novo: [-34  34 -20   5 -20  88  -8  21 -16 -55  15  43 -38  -5 -42  66 -14 -64
  82   5  -7 -45  21  37 -32   2 -61 -13 -22 -45  82   1  11  12]
Vub: [-30  57 -43   6 -26  67 -17  35 -34 -40  20  56 -21  11 -37  67  -3 -59
  80  -1   3 -32   7  40   7 -24 -63 -17 -30 -27  43  -4   1  11]
pav: [-16  35 -27   2 -29  67 -28  48 -38 -41  24  44 -22  -5 -39  76 -18 -56
  86   5   8 -33  -2  56   4 -28 -56 -18 -43 -15  36  -8   4  12]
bipez: [-16  35 -27   2 -22  67 -28  48 -38 -41  24  44 -22  -5 -39  76 -18 -56
  86   5   8 -33  -2  56   4 -28 -56 -18 -43 -15  36  -8   4  12]
bevin: [-47  63   4  -7 -45  86   7  25 -62 -68  41  45  -8 -24 -45  63  -7 -19
  83  -9  47 -66  15  65 -29  -6 -72  -2 -24 -16  58  -9  16 -21]
Zuka: [ -1   2   1   5 -61 104 -23  52   8 -41  56  13 -39 -35 -53  99 -14 -19
  97   0  31 -66   8  66 -28  -2 -57 -17 -46 -56  99 -11  46  35]
Tures: [-27  44  36  48   5 -19  86 -39 -22 -56   2  -5   8  76 -33   4 -28 -41
 -15  56  -8  -2 -16  35 -29 -56  12   4 -38  67  24 -43 -28 -18]
asked: [-34  34 -20   5 -20  88  -8  21 -16 -55  15  43 -38  -5 -42  66 -14 -64
  82   5  -7 -45  21  37 -32   2 -61 -13 -22 -45  82   1  11  12]
novo
back: [ -2 -72  -6 -29  65  15 -66  47  -9  83 -19]
bevin
asked: [-16  35 -27   2 -29  67 -28  48 -38 -41  24  44 -22  -5 -39  76 -18 -56
  86   5   8 -33  -2  56   4 -28 -56 -18 -43 -15  36  -8   4  12]
pav
perm: [ -8   4  12 -16  35 -27   2 -29  67 -28  48 -38 -41  24  44 -22  -5 -39
  76 -18 -56  86   5   8 -33  -2  56   4 -28 -56 -18 -43 -15  36]
pav

Moro: [-12 -16  33 -67 -41 -90 -13  22 -27 -11  12 -16 -33  -8  27]
mobi: [ 27 -41  12 -16  22 -27 -13 -90 -33 -12  69 -41  33 -15 -67]
rop: [-11  22  33 -41 -12  28 -33 -90  12 -67 -27 -41  69 -16 -13]
perm: [-90 -67 -41 -33 -27 -16 -16 -13 -12 -11  -8  12  22  27  33]
Moro
asked: [-12 -16  33 -67 -41 -90 -13  22 -27 -11  12 -16 -33  -8  27]
Moro
perm: [-90 -67 -41 -41 -33 -27 -16 -15 -13 -12  12  22  27  33  69]
mobi
asked: [ 27 -41  12 -16  22 -27 -13 -90 -33 -12  69 -41  33 -15 -67]
mobi

libe: [-62  43  11 -25  60  -3   9 -30   9   0  17  31 -53  38 -22 -24 -35 -10
 -30 -18   0 -22 -40  68  26  -9 -17 -16  27  -5  33   7  23 -25 -29  50
  25  47  -8  -9 -30 -11]
faro: [-34  59  20  60  -3 -15   9 -30   9   0 -17  25 -53  55 -22 -38  -5 -10
 -16 -18   6  -8 -40  30  26  -9 -17 -16  27  -5   7 -43  -5 -26 -29  50
  25  63  -8  -9 -30 -11]
fava: [-62 -34  61  20  60  -3 -15 -30  25   0  15  25  -2  38 -22  -2  -5 -10
 -16 -27 -33   2 -40  68  26  -9 -17   2  27  -5  -4  10  23 -26 -29  50
  25  63  -5 -20 -30 -11]
rem: [ -62  -34   58  -15   60   -3    9  -23    1    0   15   25  -65   38
  -22  -24   -2  -10  -16  -18    0  -31  -40   68   26   -9  -17 -118
   27   -5    7  -71   23  -18  -30   50   25   63   -8   -9  -30  -11]
back: [-15  -3  60  20  61 -34]
fava
asked: [-34  59  20  60  -3 -15   9 -30   9   0 -17  25 -53  55 -22 -38  -5 -10
 -16 -18   6  -8 -40  30  26  -9 -17 -16  27  -5   7 -43  -5 -26 -29  50
  25  63  -8  -9 -30 -11]
faro

zefal: [-59 -17 -16 -32 -30  45 -15  12  11  58   1 -11   8   1  -3 -24  -1  -5
   9  45  -4 -22 -26  62  -7  19 -11]
rumo: [ -4 -11  22 -16  11 -36   4  14   7  -5 -26 -23   4  -1  14 -13 -17  -4
  38  -2  -1   1  -8  13 -24 -14  12]
Mepen: [-17 -11  29  11   7   3  -8  11   6 -11 -21  13  11  10  -8 -19  19   7
  12  16  -8   8  14 -14   3  14   1]
Zezof: [-42  73 -16   4  -9  74  23  50 -34  53 -88 -23  18 -17  44  17  10 -44
  63  22  16   5 -18 -22   4  26  25]
vegud: [-46 -16  -7 -32 -15  45 -30 -37   7  -7 -63 -70  34 -17  12 -55  23 -28
 -43 -15  -8  39 -45 -78  11 -25  -8]
gib: [  9  -2  -3 -13  -7 -25  -7   1   2   8 -13 -12   4 -18  -7 -21   3 -25
  30  -8  -1 -19  -2 -15   1  16  -1]
asked: [-30  45 -15  12  11  58   1]
zefal
asked: [-46 -16  -7 -32 -15  45 -30 -37   7  -7 -63 -70  34 -17  12 -55  23 -28
 -43 -15  -8  39 -45 -78  11 -25  -8]
vegud
back: [ 12   7  19 -19]
Mepen
asked: [-32 -15  45 -30]
vegud
back: [ 13 -21 -11   6  11  -8   3   7  11  29]
Mepen

